In the data rows, the value 128 means zero.
Every row has a hidden score. In each pair, how much higher is the second row's than the first's? 20 means about the same, 40 much higher and 0 much lower. The score is a weighted sum of the row's numbers plus the product of two more (or one squared), each taken from its middle value.
125 119 117 137 136 132 117 136 118 141 130 136 115 120 114 129
197 153 165 111  82 151 149 195 129 148 114 137 125 169 110 158 15
106 116 136 129 121  87 161 150 162 110  82 108 169 102 156 147
105  86 124 120 106  82 155 120 159 123  91 123 160 120 183 102 27
110  77 121 128  91 110 146 111 158 123 108 167 129 136 158  96
120  90 140 114 112 107 156 121 180 114  98 135 140 112 156 107 19
110  98 150 130 168 105 129 135 164 132  75 134 172 104 137 140
102 125 147 166 175 120 124 164 157 136  73  88 150  99 157 180 22
123 146 167 156 193 152 152 113 189 130  88  88 173  98 136 178
 85 142 172 157 143 137 145 118 203 110 106  99 158 123 181 195 10
137 125 113 124  97 156 146 140 120 166 155 160  91 174 114  89
169 179 231 123  91 181 219 170 159 146 119 172 103 160 127 182 17
160 131 131 116 109 148 131 155  95 167 140 143  84 163 111 113
155 142 149 102  93 162 179 177  94 176 132 158  89 173 139 118 19
183 164 214 112 106 176 204 170 121 160  89 195 101 142 118 154
168 156 186  94  76 172 226 179 120 172 116 164  56 176 151 143 31
157 167 183 132 123 146 157 163 121 136  97 143 120 131 130 172
181 134 160 115  99 160 180 175 123 178 125 161  82 161 128 115 23
162 183 229 134  86 174 220 186 148 139 122 169  91 153 128 189
187 155 196  82 103 170 190 190 120 180 109 169  85 164 146 136 27
176 150 184  93  95 158 159 188  95 171 119 166  62 162 127 143
163 177 188 132 108 138 178 146 146 127 112 142 146 135 154 176 15
164 174 205 101  93 186 204 189 141 153 115 165  75 174 143 163
182 160 192  93  97 161 179 201 107 170 106 156  58 165 137 171 25
176 142 169 105 106 151 156 177 100 180 124 162  61 180 120 142
173 168 198  81  95 182 202 196 109 167 110 178  91 181 132 154 12
159 119 130 115 112 155 135 151 115 178 111 171  93 176 107  94
148 134 143 109  89 162 165 160 116 169 149 156  72 184 127 107 23
172 162 182 114 107 154 181 176  98 172 107 151  72 163 123 160
185 163 190  94 100 159 180 197  96 180 110 158  63 165 145 164 19
185 146 188 108  74 172 214 179 121 167 125 176  67 184 149 150
183 171 206 111 108 149 189 193 114 170 111 162  67 161 131 175 22
167 153 153 119  90 162 162 174 112 177 120 154  58 161 130 141
163 187 225 129  85 191 206 185 152 156 120 165  95 167 115 181 10
142 160 200 135 117 158 190 144 163 119 112 164 127 139 131 179
178 167 176 102  77 183 192 184 146 170 133 160  65 181 150 150 21
184 198 221 137 112 154 189 194 129 142 116 139 110 151 133 205
137 121 154 145 140 111 134 127 139 123 111 134 134 121 135 148 26
131 161 160 166 121 167 154 144 149 150 112 129 129 150 141 144
155 163 171 123  88 181 171 158 156 167 144 147  84 179 132 147 20
175 187 204 117 115 160 174 185 124 151 101 134  95 140 120 182
147 148 186 154 130 168 158 141 149 144 115 174 145 137 120 160 24
120 120 131 168 128 162 115 107 140 165 102 156 129 140 105  97
130 136 103 147 127 156 120 119 126 166 139 132 104 150 109  98 20
136 141 114 136 120 155  92 134 118 174 139 135  90 157 119 117
145 173 172 146 110 163 155 158 134 161 122 136  99 173 142 143 19
129 153 118 147 121 180 141 129 128 165 129 143 117 157 106 109
156 147 134 122 100 155 147 146 130 174 124 151  94 162 126 114 25
153 183 208 157 122 156 154 168 129 154 115 145 114 145 102 179
136 154 132 159 117 162 124 130 133 176 128 137 108 160 135 121 21
171 135 166  94 102 161 158 171 116 156 101 150 100 153 112 141
173 145 156 117  92 161 178 178 125 179 125 147  92 167 162 126 28
172 139 176  98  92 168 199 183 108 184  99 174  88 167 143 138
173 169 207 111  96 177 205 187 125 175  96 161  93 176 146 167 23
181 163 200  98 106 166 195 193 102 178 115 161  57 158 126 159
184 144 189  97  89 157 186 180 124 182 103 165  87 167 143 146 18
173 126 173  98  85 165 189 181 109 188 108 173  94 182 124 127
171 166 216 107 104 165 176 181 110 163 117 163  85 144 120 176 22
166 164 201  93  79 171 219 188 123 173 116 168  63 172 150 156
182 145 191  88 102 159 204 178 115 184 107 171  83 178 144 148 23
180 147 165  94  94 162 167 185 101 179 109 158  62 167 136 141
182 145 163  90  98 152 168 191  94 180 138 155  54 164 128 144 21
153 130 135 113  88 169 161 155 128 166 143 155  65 178 128 119
150 119 177 139 117 132 175 134 163 129  97 149 171 118 146 165 22
195 191 200 105  71 163 195 212 118 149 115 138 102 184 123 188
109  92 139 126 110 125 152 118 155 122 120 145 144 134 147 123 27
133 128 150 126 129 123 123 152 145 130 106 140 127 123 134 147
160 153 172 117 117 159 162 155 134 158 114 147 113 147 126 142 17
164 157 168 130 100 156 144 172 117 173 124 135  81 165 122 158
174 128 152 101 104 157 156 161 111 183 119 165  84 167 119 104 20
175 164 196  91  92 161 182 199 104 178 114 164  58 169 147 164
162 139 129 113 107 154 128 176  89 184 133 147  76 163 117 118 14
161 169 158  95  84 143 171 183 117 139 126 144 115 170 101 158
203 158 193  99  75 140 168 190 135 130  95 123 142 149 115 187 22
156 134 147 107  85 140 157 165 150 117 124 139 115 153 129 151
147 103 168 117  92 102 164 165 167 115  78 120 175 105 143 146 24
127  81 142 106 117  75 153 148 175 117  59 144 159  97 168 124
113  77 137 116 112  77 148 130 158 114  60 148 172 108 176 109 22
104  83 150 120  89  96 161 141 176 106  79 135 138 117 179 114
100  90 134 112  98  78 151 148 164 110  74 139 165 102 164 113 17
133  70 134 105 105  79 135 137 170 116  62 161 160 113 161  95
118  78 130  98  64  96 153 130 182 113  84 159 136 123 160  96 13
133  77 135 107 110  74 121 135 150 106  76 160 134  97 154  97
131  94 133 106  85  98 152 132 178 108  89 172 114 127 161  99 14
152 100 127 123 107 110 130 150 162 122  77 152 144 112 140 109
104 113 141 149 113 132 163 129 177 122 109 119 164 126 150 135 9
157 152  97 150 141 175  79 101 176 166 152 102 129 140  72  75
110 162  75 189 142 185  66  63 176 159 122  97 150 121 118  80 8
112 135  61 217 148 176  53  31 185 176  85 126 148  94 119  63
 93 136  51 239 156 194  49   4 159 178 107 108 139  88 141  63 17
 96 121  49 230 159 202  46  16 176 170  82 128 136  87 129  70
 89 135   8 209 146 198  43   9 200 164 134  94 131  84 126  54 17
 99 121  67 220 170 189  49  16 160 171  78 140 140  89 115  72
 93 140  37 205 170 197  26  16 171 160 114  99 114  74 117  82 17
102 116  28 188 142 183  57   0 237 165 181  59 119 106 118  64
 95 132  33 219 170 196  47   4 187 157 140 101 136  96 143  52 26
112  91  76 128 143 137 101 121  71 153 143 178 113 156  87  54
104  74  78 152 126 142 102 103  90 152 157 166  83 166  83  59 24
105  68  82 158 120 155 102 106 100 161 154 170  76 152  90  53
107  71  87 146 117 147 109 103  94 157 151 177  94 165  96  62 18
127  66  85 144 145 136  88 109  86 168 137 181 116 158  78  60
109  72  67 148 135 146  96 105  85 158 131 161 110 157 109  60 14
121 151 136 166 215 162 147 112 163 168  91  89 182 127  80 159
110 138 128 171 200 163 136 122 135 147  99 110 158 117  87 148 15
115 160 128 153 200 147 121 107 155 154 101 114 163 126  78 144
113 133 137 161 185 154 140 118 177 154 110  92 145 123 103 165 27
124 135 117 169 190 148 123 102 144 164 102 113 156 132 102 131
127 122 143 160 197 143 125 127 152 159  92 115 155 117  89 148 18
141 161 155 156 240 160 130 118 170 150  78  81 169  99  80 190
108 169 157 169 205 152 140 119 179 140  73 101 192 110 128 194 19
120 163 150 176 197 164 137 141 168 142  82  83 183  94 114 189
106 117 143 158 143 141 141 144 166 143 114 111 136 135 132 158 23
131 147 153 175 201 151 123 120 163 146  95  88 176 109 152 167
115 122 138 149 146 144 129 135 156 148 121 120 116 138 109 136 15
116 126 122 163 169 146 109 119 120 155 122 119 146 136 116 113
138 150 134 156 211 150 118 113 147 159 100 110 147 114  67 147 14
117 115 105 160 173 142 127 121 133 156 117 107 152 134 116 112
105 139 156 165 209 136 113 129 164 147  81  89 154  91 116 189 23
 86 117 161 144 130 114 165 120 201 112 104 105 158 109 184 172
117  94 160 111 120  76 140 154 165 114  71 101 141  81 189 169 23
122  93 147 137 129  95 135 158 170 127  61 111 151  97 161 152
113 118 141 130 178  97 117 130 154 124  80  90 156  93 153 170 24
104  81 134 121 108  99 169 114 160 116 104 135 136 127 158 106
117  77 122 134 104  88 144 131 149 132  94 143 148 120 166  93 20
143  79 130 117  97  96 129 144 152 118  67 179 151 122 140  80
130  72 135 112  78 101 165 130 174 109  76 160 131 126 159  94 9
113  84 139 113  84  97 161 127 177 109  89 159 133 120 166  95
119  94 122 115 124  93 114 131 138 127  96 145 139 114 142 107 22
118 104 114 139 130 105 131 118 145 135  98 128 164 122 164 117
111 124 164 152 200 119 116 150 155 133  88  87 150  97 140 171 27
114 142 167 160 197 158 140 129 192 135  92  90 152  93 121 185
104 125 149 171 183 159 142 129 176 147 109  98 140 111 129 169 22
122 142 158 169 214 131 116 147 173 143  88  83 153  92 111 185
140 168 160 168 250 159 124 121 168 153  93  90 161  82  89 194 19
130 110 134 169 175 147 100 139 129 151 107  98 119 110  97 150
 98 152 150 171 188 141 127 148 158 146  84  93 157 119 122 185 17
110 142 129 170 212 153 138 126 169 150  77  81 179 103 113 167
109 130 155 164 215 144 137 132 167 155  74  82 165 100 105 177 25
118 110 154 164 194 134 134 131 162 147  82  94 168  97 118 165
106 112 183 148 105 114 181 139 194 115  90  90 165 101 187 186 12
109 103 157 135 146  96 141 138 190 122  63 105 183  88 178 161
101 107 124 161 135 117 111 151 140 142 105  94 133 134 158 131 20
101  94 145 125 108  83 173 138 159 119  84 126 165 111 182 131
118  77 138 111  73  89 160 146 181 110  87 151 138 113 165 112 18
128  88 129 103 108  64 130 140 140 115  78 141 133 103 166 102
116  74 126 104  88  96 149 130 172 111  89 155 122 136 162  97 19
116  82 121 130 108  96 142 127 155 126  95 142 154 122 174  94
121  79 123 103  96  83 152 132 170 112  92 164 140 108 160  85 17
122  93 127 102  73  89 167 142 179 110  72 173 123 125 163  82
131  76 131  99 102  87 137 123 150 126  81 168 159 118 144  93 27
134  95 129 103  82 102 145 132 170 114  97 170 120 140 139  75
119  77 134 110 103  77 135 140 149 114  88 145 149 111 154 105 24
122  98 145 149  84 129 162 123 171 123 113 127 135 119 163 127
167 108 136 113  93 110 136 159 159 126  85 148 134 118 127  98 27
139  92 134 121  91  94 155 145 171 110  76 152 181  91 154 113
113  86 124 138 103 106 147 119 158 126 109 155 133 115 150 112 14
131 152 126 136 108 153 138 129 174 129 140 123 122 140 134 122
130 157  97 174 112 189  91  89 198 157 151 109 127 135 103  82 17
115  61  82 143 152 132  98 108  83 164 123 181 102 153  80  61
118  62  83 140 133 137  96 110  80 160 127 177 117 155  88  55 25
118  74  74 151 141 123  80 109  60 159 143 165 107 159  68  67
101  78  76 136 127 144  97 104  95 155 146 185 102 147  88  68 21
 96  84  81 143 133 132  99 103  75 156 137 173 122 160  81  55
118  74  77 132 139 124  85 105  65 163 150 161  93 147  92  69 23
 97  83  78 152 138 144  95  97  74 159 136 154 117 167 107  52
104  87  67 152 133 137  98 108  59 156 138 175 112 160  77  62 12
122  77  73 144 153 127  77 120  65 162 136 170  80 149  89  68
117  71  77 150 150 123  84 106  69 163 138 165  94 153  84  70 21
113  60  84 147 141 138  88 106  70 166 126 179 105 151  90  56
110  68  72 149 137 146  99 110  82 160 143 158 112 166 104  56 20
112  66  83 129 148 141 104 110  88 162 132 174 114 155  69  56
113  73  72 140 121 148 105  88  74 162 135 158 112 155 108  59 26
 97  65  70 128 121 158 118 103  96 152 155 175  83 170  96  55
108  71  68 141 147 131  93 105  78 161 142 159 111 160 104  38 26
114  69  74 149 148 132  77 112  73 155 144 168  94 152  82  70
106  77  83 143 113 150 101 104  93 154 161 173  95 163  94  61 20
120  76  70 151 132 140  96 104  77 164 133 155 110 159 110  60
114  81  75 141 155 131  83 111  69 161 140 163  97 144  89  63 17
 89  77  76 139 123 135 103  99 100 150 145 184  89 155  85  57
109  77  73 146 123 146 116 100  90 159 152 174  87 172  87  53 23
 98  64  80 143 118 145 117 106  96 157 144 178  97 159  89  60
102  80  64 129 132 135  94 105  84 162 144 179 105 162  83  65 15
120  61  88 137 142 144 104 103  73 166 131 181 114 144  80  53
114  76  76 141 143 129  91 106  73 163 144 157 101 134  87  59 20
115  73  85 135 127 149 108 107  98 157 153 183  97 165  88  67
117  67  79 141 123 132  91 116  79 159 126 183 106 163  84  56 18
117  64  87 156 145 131  92 102  84 158 135 185 120 147  75  60
129 118  99 116 138 101  91 124  81 119 148 142  96 124 109 104 12
104 125 106  93  89  99 124 116 109  76 185 124  98 128 123 116
109 157 120 105  93 113 131 129 100  84 178 126 105 134 138 130 21
152 116 120  97 158  55  96 132  84  83 164 110 137 129 124 162
104 124 114 102  90 104 140 126 101  68 188 119 127 134 139 154 9
118 159 120  67 106  89 103 135  66  75 181 106 127 118 130 143
123 153 119  84 118  73 100 142  64  62 190 112 136 110 140 167 28
129 146 113  84 119  69 100 132  64  72 195  95 118 111 127 147
110 137 118  80  95  84 140 128  94  60 189 122 128 131 152 151 17
138 116 124  91 136  52 110 138  69  64 172 106 147 119 146 179
114 160 122  60  86  80 121 129  91  64 182 118 121 111 132 120 6
104 157 119  91 102  71 136 121  75  54 203 101 139 132 158 148
 97 180 109  70  84  95 129 138  65  62 183 115 109 123 130 135 7
137 128 105  95 120  57 124 132  76  62 184 104 158 117 158 158
 86 155 113  75  65 113 138 130 102  57 199 117  97 124 145 127 5
114 138 115  69  99  87 126 138  97  71 168 115 121 111 117 115
157  92 124  94 143  59 111 125  93  68 161 111 172 119 135 157 38
135 142 128  65 116  76 109 138  71  67 184  87 122 102 126 144
134 141 120  79 130  66 116 139  65  54 185  87 135  98 136 163 22
111 150 109  94 102  99  91 118  88  88 182 114  92 117 106 115
128 151 126  74 127  78 118 135  65  61 188  93 134  98 135 157 24
118 164 119  64 103  72 128 148  49  56 202 100 113 105 144 157
 91 147 117  70  63 104 155 127  90  55 206 102 103 119 164 149 18
131 137 110  83 129  79 110 134  74  68 167 112 154 123 123 141
151 127 131  69 139  62 106 140  65  62 184 108 132 120 134 152 29
110 168 113  53  97  84 128 138  74  61 184 106 110 109 139 118
121 159 114  77 107  76 125 146  61  52 191 102 130 111 139 157 25
123 141 123  80 108  81 155 135  86  54 214 116 138 120 153 165
143 158 124  80 121  61 107 133  71  58 197  88 127 112 132 148 20
166 109 125  94 154  57 100 134  76  69 174  90 148 116 136 167
128 156 133  78 110  70 116 146  65  54 187  96 117 102 146 157 11
138 128 119  94 122  66 106 143  70  69 178 114 140 111 132 176
114 175 111  73 101  78 105 135  78  62 194 110  85  95 123 128 8
111 184 119  67  87  93 148 145  36  42 204 101 133 105 136 142
146 132 127  83 133  62 107 141  62  60 186 100 127 106 141 173 36
135 134 130  87 119  81 145 130  97  57 197 104 142 128 140 162
114 149 128  70  97  89 147 140  90  47 212 105 117 111 140 152 15
 95 174 127  52  91  84 112 140  79  55 179 117 123 101 130 133
 95 160 115  72  87  90 139 136  68  57 193 107 128 124 149 152 24
140 120 128  89 118  74 128 134 101  74 195 117 140 119 134 131
146 119 115  83 137  59 121 141  82  55 183 114 164 118 132 153 17
130 138 120  80 130  66 117 148  62  57 189  93 129 112 141 171
169  64 124 112 181  36  96 127 107  95 155 121 193 143 117 153 36
150  73 112  98 160  54 111 123 123  74 183 107 151 132 137 158
122 166 125  82 111  80 129 135  64  59 186  94 139 109 163 140 8
111 143 126  72  92 100 122 132  98  68 194  98  95 118 120 101
110 162 137  62  81  89 141 132  77  52 210 101 101 102 149 144 22
127 135 116  76 131  71 134 145  74  61 186 110 158 114 137 148
109 159 132  78  83 100 136 143  80  54 182 114 133  99 142 138 15
112 185 111  74  98  78 113 134  69  72 196  96  90 107 131 137
122 153 133  58  89  84 116 134  97  70 183 115 111 120 121 114 20
146 142 133  82 120  54 115 142  64  60 198 102 138 112 145 168
105 151 113  71  84  94 109 131  82  64 176 118 100 108 121 114 3
126 151 114  84 116  91 108 122  88  70 183 102 116 123 135 110
116 148 113  77 105  90 116 146  79  68 177 105 120 123 116 107 14
127 156 119  69 111  65  99 137  75  70 191  91  98 104 121 126
161 100 130  80 147  57 106 137  88  67 160 108 164 117 136 142 31
126 143 133  91 106  89 134 140  77  67 185 122 142 111 145 146
140 133 123  76 134  65 107 135  62  64 207  97 116  99 125 148 22
155 106 125  99 138  68 127 130 104  63 179 119 151 138 139 157
108 161 122  55  98  78 125 134  79  55 191 113 137  98 134 132 4
 95 197 128  62  74  87 150 137  58  56 195 104 124 110 145 147
 90 159 104  79  72  89 133 138 113  61 201  96  83 126 125 120 20
107 172 119  63  93  79 149 145  58  52 197 107 122 108 144 144
131 119 125  81 122  86 136 129  94  63 186 114 137 129 147 153 31
 98 166 118  67  64  93 129 134 100  49 202 117  93 112 140 140
112 161 118  74 100  82 129 135  62  54 190 107 129 108 129 144 22
 97 139 120  88  69 113 144 129 103  71 191 112 117 138 157 159
136 129 124  69 123  79 137 136  74  66 177 108 151 121 127 134 25
127 133 127  85  96  80 121 125  89  63 204 103 118 122 133 122
120 171 121  72 101  94  97 128  79  64 182 101  82 103 130 127 14
120 127 138  69 102  91 130 129  93  67 206  93 113 114 125 129
134 123 132  84 107  74 121 123 108  56 201 117 136 127 136 141 25
143 112 134  84 119  86 126 129  94  68 195 106 134 122 124 131
170  84 112 111 176  33  84 134  93  74 165 105 159 128 131 159 31
124 127 123  76 111  86 104 150  84  69 173 108 145 106 145 152
114 149 141  65 101  73 136 138  91  51 209 104 121 123 138 137 16
115 148  97  90  95  79 118 124  82  80 177  94 109 115 148  99
131 171 127  62 101  67 105 142  63  58 185  96 107 103 123 141 17
100 165 116  54  71  93 121 131 109  51 206 113  81 118 135 124
120 169 130  56 111  76 111 140  59  61 201  97  99  99 132 156 26
114 160 124  75  82  91 149 138  82  66 208 107 118 124 143 161
104 169 118  60  88  86 125 144  60  54 202 110 106 106 151 159 19
142 110 100  96 151  65 117 136  86  84 162 120 177 135 130 156
141 117 126  93 129  79 139 131 116  70 192 116 143 119 146 157 26
137 123 128  70 133  66 113 131  87  59 171 111 157 113 124 161
104 177 120  64  79  86 115 140  63  63 198 108  94 106 140 149 13
114 120 125 111 108  87 140 130  96  66 182 122 137 135 147 165
111 170 129  56  73  92 150 135  91  47 197  99 103 111 154 149 11
154 101 121  94 138  55 118 131 109  59 193 108 158 128 145 154
147  98 109 102 136  63 122 139 106  78 185 120 161 130 138 159 19
121 155 129  56 100  81 124 129  74  64 184 112 128 101 126 136
101 184 133  59  88  75 122 143  51  45 196 101  92  97 137 156 20
 98 156 133  75  64 112 146 129  79  53 207 108 103 130 161 151
119 146 123  69  93  90 141 137  93  52 196 111 120 117 150 149 23
112 176 111  82  83  90 144 133  69  57 204 101 122 126 169 147
111 148 119  82 104  97 137 144  65  60 186 109 144 118 147 148 19
135 127 115  99 135  65 118 133  82  72 175 118 174 125 137 156
101 158 129  82  77  98 160 136  79  48 201 109 112 121 153 150 10
108 167 121  62  70  95 133 135  95  52 212  98 100 122 132 136
123 148 115  68 114  65 121 144  71  55 177  95 152 125 140 145 25
148 100 122  93 146  62 110 129  99  76 160 124 170 119 130 157
120 161 103  76  92  82 134 149  62  51 184 110 150 115 155 154 6
130 155 137  64 115  60 125 153  61  48 202  92 124  93 137 159
124 134 131 102 117  76 134 131  80  69 170 117 167 128 144 158 20
115 176 131  61  89  79 113 145  66  61 203 103 109 103 142 148
122 134 139  77  97  79 136 141  97  59 192 113 123 114 139 150 24
132 148 127  85 127  58 110 151  71  63 180 101 127 112 144 169
123 108 123 102 112 100 140 128 100  75 185 117 138 132 149 164 19
133 132 133  83 110  61 134 131  94  60 196 105 147 135 155 155
140 107 114 105 126  80 132 130 110  69 186 117 139 127 148 171 23
142 122 124  71 127  73 110 136  86  74 173 101 153 106 114 126
119 169 127  88  85  80 149 139  60  64 181  83 129 130 171 158 24
112 145 127  71  93  92 141 130  73  58 187 115 131 111 154 144
169  72 113 109 163  62  98 134 108  87 153 120 176 135 126 152 38
117 149 127  66 100  73 100 136  74  63 188  97  97  98 127 128
111 154 133  65  91  81 151 131  92  56 209 117 116 117 140 145 20
132 121 112  88 146  56 126 138  88  62 181 113 171 124 124 163
111 180 110  64  89  88 132 132  73  56 196  92 119 106 153 125 11
104 138  92 102  90 124 114 125 120 106 182 135  95 147 105  97
 93 171 124  68  74  93 147 125  89  49 209 119 100 121 149 143 21
116 157 132  64  80  92 141 132  83  55 205  99 102 117 134 121
133 144 129  62  99  84 120 135  83  57 183 103 135 108 127 123 21
131 122 130  81 107  81 133 128 100  54 192 105 134 119 140 157
125 146 126  65 114  78 138 145  62  53 186 111 147 112 138 145 15
120 131 140  72  91  79 146 133  84  51 202  99 116 123 146 143
115 158 135  71  85  93 130 145  70  61 187 118 125 111 131 142 13
115 158 126  67  78  94 146 137  80  47 207 107 122 107 147 146
140  90 103 137 159  79 103 101 109 113 159 113 161 146 136 130 38
126 151 140  65  90  89 140 119 106  53 206 102 102 120 133 133
134 134 109  94 142  79 118 143  86  77 167 105 172 127 134 153 22
123 140 128  71 104  78 137 130  85  54 196 102 134 126 145 159
132 117 128 106 137  84 115 136  86  86 163 122 159 123 129 156 26
 83 178 120  82  75 100 145 138  57  58 195 119 116 122 152 153
109 131 129 103  85 100 149 122  90  68 178 113 129 129 160 168 27
117 158 130  65  92  78 117 143  82  57 185 118 123 107 130 135
137 130 120  86 128  71 126 130  64  56 171 114 166 114 139 157 24
133 142 129  76 106  74 132 136  94  60 198 111 137 113 146 155
126 118 107  96 139  77 136 138  88  78 156 118 164 124 125 157 13
148 133 133  83 128  60 116 143  68  64 175  93 137 103 132 156
144 113 120  91 136  75 124 124  86  65 167 120 172 109 129 157 20
139 125 112 100 140  58 112 125  83  64 175  92 166 118 154 150
138 140 125  78 111  87 122 129  69  57 180 109 139  99 136 146 13
165 115 115  95 171  42 100 136  80  71 184  95 152 102 135 172
111 162 118  58  80 101 163 137  94  46 214 104 107 121 155 144 2
102 168 131  56  81 100 141 133  94  53 202 109 106 109 154 140
127 132 124 108 114  85 137 123 108  72 179 117 137 133 141 159 29
164  89 118 103 170  57 104 119 109  82 149 117 183 125 124 147
160 108 110  88 155  45  97 129  69  76 172  96 145 117 129 157 15
150 108 120  98 168  40 103 137  96  74 169  89 157 117 125 182
145  94 123 103 141  70 128 124 111  66 180 110 152 135 140 161 22
122 154 123  75 105  75 111 127  78  73 188  82 127 116 137 116
131 131 134  89 108  67 136 122  93  58 196 116 140 122 146 154 25
131 131 111  87 139  61 118 130  86  64 179 107 175 122 133 157
134 131 112  70 115  85 111 129  65  82 185 107 147 119 108 113 15
148 117 115  93 146  61 105 144  80  76 167 107 151 110 131 168
129 109 120  96 127  77 139 133  94  56 189 113 138 131 146 162 20
155 115 116  97 160  45 101 140  87  67 179  94 152 115 134 171
111 162 129  65  66  82 152 131  86  47 210 117 108 124 163 144 7
152 100 112  93 156  61 103 127  93  74 183  89 167 113 153 137
109 170 114  81  93  92 125 127  70  61 202  94 120 103 148 121 3
121  69  74 131 149 119  94 119  64 161 141 165  89 141  86  70
116  74  69 143 130 140  94 111  76 168 135 172 104 150 101  51 28
108  85  72 152 135 133  97 101  77 164 144 162 111 158  98  52
121  63  81 140 145 135  87 113  88 167 134 184 113 147  86  51 27
106  71  76 138 120 146 118 104  90 160 151 171  78 171 108  62
116  82  66 139 128 138 108 106  69 164 146 179 110 155  95  58 16
121  61  70 143 135 128  95 108  80 162 126 181 118 150  80  55
105  66  84 142 116 149 111 110  91 154 152 176  88 167  88  57 23
102  63  74 143 123 150 114  99  97 159 141 170 101 157  97  69
113  84  81 143 147 129  84 118  74 156 139 165  98 144  72  71 20
108  83  61 141 150 137 101 106  90 164 143 165 117 162 106  52
120  79  82 143 144 126  75 117  64 167 141 159  88 153  84  70 23
105  75  82 145 112 144 107  99  91 159 153 180  94 157  95  65
119  81  73 138 143 125  83 111  78 153 137 168  96 145  86  70 16
101  79  76 147 128 143 108 100  91 159 148 176  97 152  93  62
115  72  72 139 149 122  79 110  70 161 139 174  96 146  75  70 17
123  65  72 133 146 137  93 101  80 161 128 175 111 148  82  59
116  81  63 155 143 139 107 101  82 164 140 164 111 160 110  52 27
114  82  77 131 141 124  78 111  75 158 141 171  93 138  78  62
104  76  72 151 140 134  95 110  73 162 151 160 119 160 104  60 27
126  65  80 143 135 126  85  99  84 162 128 179 116 147  85  51
 96  74  70 147 138 143  95 112  65 159 149 182 102 155  72  58 15
103  79  66 152 135 154 101 108  93 161 153 179  88 164  90  55
112  70  79 148 141 138  92 110  78 161 146 163 107 156  99  65 24
109  67  71 152 133 141  93 107  78 163 145 162 116 154 101  61
150 167 172 125  73 160 183 159 148 166 130 152  91 159 147 152 13
170 150 180 101  96 156 176 190 106 176 108 166  56 165 127 155
180 147 193  96  94 164 199 184 108 180  89 175 103 171 128 138 18
156 158 180 115  83 177 200 170 138 153 121 174  87 159 122 147
166 145 175 117  76 173 189 159 122 170 133 162  69 186 134 135 29
194 184 213 106  88 173 205 201 125 170 107 170 106 169 144 176
126 116 148 135 116 113 150 138 158 116 102 136 162 122 174 138 23
176 181 159 133  89 158 165 176 129 154 126 132 115 185 114 148
157 127 158 138 103 118 149 159 131 124 102 130 140 107 139 161 31
137  93 122 112  85  84 151 145 162 117  84 138 164 119 174 100
105  87 111 121 106  85 143 125 140 130 107 143 148 126 162  98 20
